The rows of D fall into 4 groups, which share some directions, and each row is roughly a mix of its group's hidden directions.
D, 140 rows:
[[ -6 -24  15  20  -3  23  31 -40 -34   0]
 [-29   2  -6   2  11  29  55  20 -18  -2]
 [ -8 -19  25 -21  -7  -8 -45 -42  12  -5]
 [ -4  -8 -22  39 -13 -22 -14 -46  -4  21]
 [  4 -57  20  -3  17  -8 -38   7   3   3]
 [ 12  23 -23  26  41  -2  24  22  22 -23]
 [-21 -45   1  23 -30  33  -3  10   0 -21]
 [ 26 -33  20  32   4 -36  -3  -9   1 -30]
 [ 21   9  -8 -34  -1  -4 -30  54   1  -1]
 [  1   5 -29  31  50   8 -12  31   4   2]
 [  9 -46   5 -35  15  21 -29   9 -17 -15]
 [ -3 -30  17  -8 -23   0 -34 -10 -36  35]
 [-43 -13  32   9 -24  12  -5  16  34 -18]
 [ 22  18  13  -9   0 -29 -35  48  12  -5]
 [-18   6  -6  30   6 -41   2 -50   2  -7]
 [  0  24  -6 -11 -23 -32  18   3 -43 -33]
 [ 28   5 -12 -14  39  -3  31  30  28 -15]
 [ 27 -15   3  24  32  -2  25 -20  44  -6]
 [ -9   1   8  -5  34   8  20 -56 -19  16]
 [ 36   6 -19  33  43 -25  14   7   7   3]
 [ -4 -12  20   3  32  33 -47 -10 -19  13]
 [ -6  -2   7  28 -26 -42 -12 -43  11  10]
 [ 15 -17  28 -30 -16  26   8  30  10 -37]
 [-42 -12  21   6 -34  16 -27  24  17  -9]
 [  0  23 -25 -28 -40 -12   7 -35  -6 -24]
 [ 51  11  16  -2  -7  21   9 -21  39  -2]
 [ -6 -19  16 -31 -51  16  21 -18 -16  -3]
 [-26  -7  20  -9  41  13   4  -5 -48 -10]
 [ -4  -3 -13  12 -47  12  -5  22 -39 -28]
 [-12  18  22 -19  15 -17 -18  19 -11  54]
 [-22  -5 -26 -22  27 -25 -24  24 -32 -19]
 [  0  34   6 -23  12 -39  -7   4 -14  43]
 [ 41  16  -8  21  15 -38  -1  31  20 -10]
 [  9 -26  10  18   5  19   4   4 -20 -59]
 [-11  24  13  -9  27 -10  17 -28  35  38]
 [ 32 -28   7  20  25 -47  -2  19   6   2]
 [ 13  24  -9 -36  20  14  -1  50  -4 -18]
 [  9   8 -15 -29  -2 -18 -20  14  22  54]
 [ -4   4  11 -15  18  14   4  59  25 -22]
 [-22 -19  -6  45  13  41  12  16  19   5]
 [-11  -6  -1  30 -19  -6  12 -60 -16  10]
 [-40 -16  34 -14   3   7   8  25 -22 -33]
 [-28 -13   0  37 -34   4   3 -45  -6   4]
 [ 48   4 -20  32  -6 -22  28  13 -14  -9]
 [-17 -34   9 -15  17  -1 -41  12  10  40]
 [ 17   7 -15  16 -48   3  40  11  20 -17]
 [-19 -21 -13   2  -1  33  37 -43 -17   6]
 [-10 -24  20  12  23  -2  -4  37 -43  23]
 [  8 -24 -26  18 -13   2  31  50 -17  -7]
 [-23   1 -34  44 -22 -14  27 -20  -6  -9]
 [ -5 -13  10 -27 -18  10  10  44  13 -44]
 [ 21  20 -27  15 -21 -33  14 -22  34  19]
 [ 13   3  24 -24 -14 -30 -33 -37  24  -6]
 [ -2 -40  28   6 -39  19  17 -13 -14 -24]
 [ 17  45 -12  -4  19 -25  25 -11  29  20]
 [ 23  17 -12  -8  -2 -10 -55 -12   9 -34]
 [-12  21 -12 -38   6 -39 -31   5 -12  26]
 [ 37 -23  14  10  37 -33 -15   2  27  -3]
 [ 21   7   5  36  -9  15   3 -16 -45 -35]
 [  8  43  17 -14   7  -7  37  13  25  30]
 [-13  -8   2 -19  -2  36  17  53   3 -24]
 [  4  33   8  21  -5  13  35  -5  43  26]
 [-26 -12  -5  -7 -44  40   9  21 -24 -10]
 [-43   1  25  15 -35  16 -13  23  14 -23]
 [-30 -17  47 -27 -18  22  17 -14  -7  -4]
 [ 29  -7  -5   1 -17  10 -29  10  -7 -57]
 [  6  19  -3 -42  12  41  -6  26  20  20]
 [  9   2 -33  12  -5  18  35  49  14   5]
 [ -4  22  14 -30   0  62   0  10   3  -5]
 [-11 -18 -10  -1 -28   1  39  22  42 -20]
 [ 26 -42 -21   2 -19  -4  14  42  11 -15]
 [ 17   1  12 -42  21  32   8  38 -12 -13]
 [  0  11   1  -1  32 -15   3 -21  25  56]
 [-50   4  17 -12 -21  33 -23  19   1 -13]
 [ -2 -13  16 -22 -15  -7 -30 -37 -32  34]
 [ -4 -14  -2 -13 -21 -42 -33 -17  32  22]
 [  7 -10  -3 -18  -5  42  33  33 -26  22]
 [ 10  -1   8  -8 -25 -20 -38  48  22  -3]
 [  9  28  -8  14 -12  -9  44 -11  46   2]
 [ 17 -15  25 -25   7 -25 -37  14  30  26]
 [  7 -27  10  36  15  17  17  -6 -34 -37]
 [ -7  -1  26 -12 -24 -24 -37 -20  37  19]
 [-20 -33  17 -30  -5  38 -35   4 -12   2]
 [  1  11  27   4  -5 -25 -27 -42  38   4]
 [ 27  11  -8  35  16 -18   2  49  11 -17]
 [ 43  21  17 -31  23  -9   0  -9  35   4]
 [ -4 -11 -20  16  29  16  26 -47 -21  17]
 [-11   1   3  23  -1 -37 -29 -39 -16  31]
 [ 16   6  -8  17   8 -36 -33 -49   8   4]
 [ -9  -8  11  16 -25  45  37  18  24 -10]
 [-28  24 -21 -34 -24  42   3 -11 -12   2]
 [ 46   1  -3  -7  38 -28  15 -18 -12  18]
 [ 16  -4  24 -27 -49 -13  -2 -19 -31   7]
 [ 24  12   4  30 -27  12  36  -7 -24 -32]
 [ 34  18 -19  19  31 -15  41   6  12 -18]
 [-14 -19  17 -21 -14  27  37  33 -18 -22]
 [ -7 -19   6 -18   5  -3  28  30 -23  50]
 [-47 -20 -26  17   6   5  -7  16 -40   7]
 [-38  -7  31  11 -40   6  -3   9  29 -21]
 [-41  14  -1 -21 -27  38  -4   3 -27  17]
 [-23   9   1  10 -37  15  -2 -42 -39   2]
 [  1  -3   4 -30 -10  25  10  58  11 -18]
 [-10   2 -15  34 -12 -39 -19 -39  21  -6]
 [-15 -14  -4  26  18  13  39 -49  -1   4]
 [-35  -9  -3  -7  21 -16   0   2 -57  13]
 [-49   1  12   9  31  29  -1  25 -23  -1]
 [-37   3 -12 -21   1  -5 -18   9 -19  52]
 [ 35 -12 -21  25 -41  11  23  21  19   1]
 [ 14   4 -12  26  22  -5  -7 -28  43  35]
 [ 37 -20   4  17  24 -48  -3   7  22  -3]
 [-14   4 -27 -11 -26  23  32 -45  -9  -8]
 [  4  -8   1  40  11  35  33  13 -14 -33]
 [-14  -2   4  -9  24 -15  19   1 -14  62]
 [ -2  11 -25   1  14 -31 -36   2  31 -36]
 [  6   2   6   1  16  -9  18   2 -41  56]
 [ 26  30 -12  -8   5   8  44   0  10  40]
 [-31 -14 -10   1 -38   6   6  24 -18 -43]
 [ -1 -41  11 -31 -28   4 -40  -5  15  -9]
 [ -5  53   7  -7  31  35  13  -5   3  15]
 [ 28  -5  -6  -6   6   8 -48  -3  39 -26]
 [  8 -12 -11 -27   1 -40  -9 -16 -49 -11]
 [  4  10 -18  17 -34  -9  -7   7 -54 -23]
 [ 16  15 -41  40  33  -8  -1  20  11  -6]
 [ 11 -34  -3  -1  -5   4 -55  -6 -10 -31]
 [ -4  29 -13  -7  38 -39 -38  -3   3   9]
 [-26 -13  17 -19  -2  21  24  39  -7 -38]
 [ 17  38   5  -3  18  14  46  -2  31   9]
 [ -1 -10   9 -24   1  23 -26   8  55 -22]
 [-12 -38  13 -16 -52   1 -14 -16   1  19]
 [-42 -25   2 -17 -32  26 -27 -10 -17   7]
 [  0 -26  44  -4  12 -28 -41  -3  -2  18]
 [-19 -14   9   3  22  -6  43   4 -11  49]
 [-33   2  12  10  27  10  13 -25  35  36]
 [ 39  -1 -20   0 -44  -3  15  26  19 -21]
 [  7  -2   6  17  -6 -24   5 -63 -14  20]
 [  0 -19 -12  22 -24  -1  57  14  21 -12]
 [-14   4   2 -36  18 -14  -8   7  31  50]
 [-11 -17   3 -30  26   2 -27  14  25  45]
 [  9 -28 -25  37 -28  12  24  17  24  18]
 [ -5  -2   2 -54  11 -19 -12  22  30  25]]
One row of each group comes first, with its name. Which group is each row after those in?
[-28 -12  12  12  -9  26  48   0 -30  15]  T
[ 32 -17  12  38   7  34   8 -12  -1 -34]  C
[-10 -10   1  43 -36 -13  17 -41   7  -4]  V
[ 21  13 -21 -36  44  -7  -6  17  10  28]  X

[ 37 -32  13  12   2 -12  -4 -12  17 -47]  X
[ 45   0  16 -10 -41 -10  16 -14  31   4]  T
[  3 -32 -11 -27  -1  28  12  29 -36 -25]  T
[-23  34  -2 -17  13  29  12  20 -32  31]  X
[-16  -1  18  15 -44 -12   0 -50  -9   3]  V
[-24 -24  -5 -27 -26  16 -10  15 -49   1]  X
[ 29 -21  -8  12  24 -40 -10 -29  21 -21]  X
[ -8   0   2   4  10  20  53 -43 -17  -8]  V
[ 42   3 -22   1 -10 -32  20  -7  22 -35]  X
[ 44  18  -4   6   5  31  29 -21  20  24]  T
[ 47   7  -9   4  32 -24  31 -18 -13   7]  V
[ 19  12   3  26  35   0 -10 -38  17  37]  C
[-19 -26  14  10   7  53 -22  19 -24   0]  T
[ -7   2  -7  20  10 -39 -36 -37  13 -23]  T
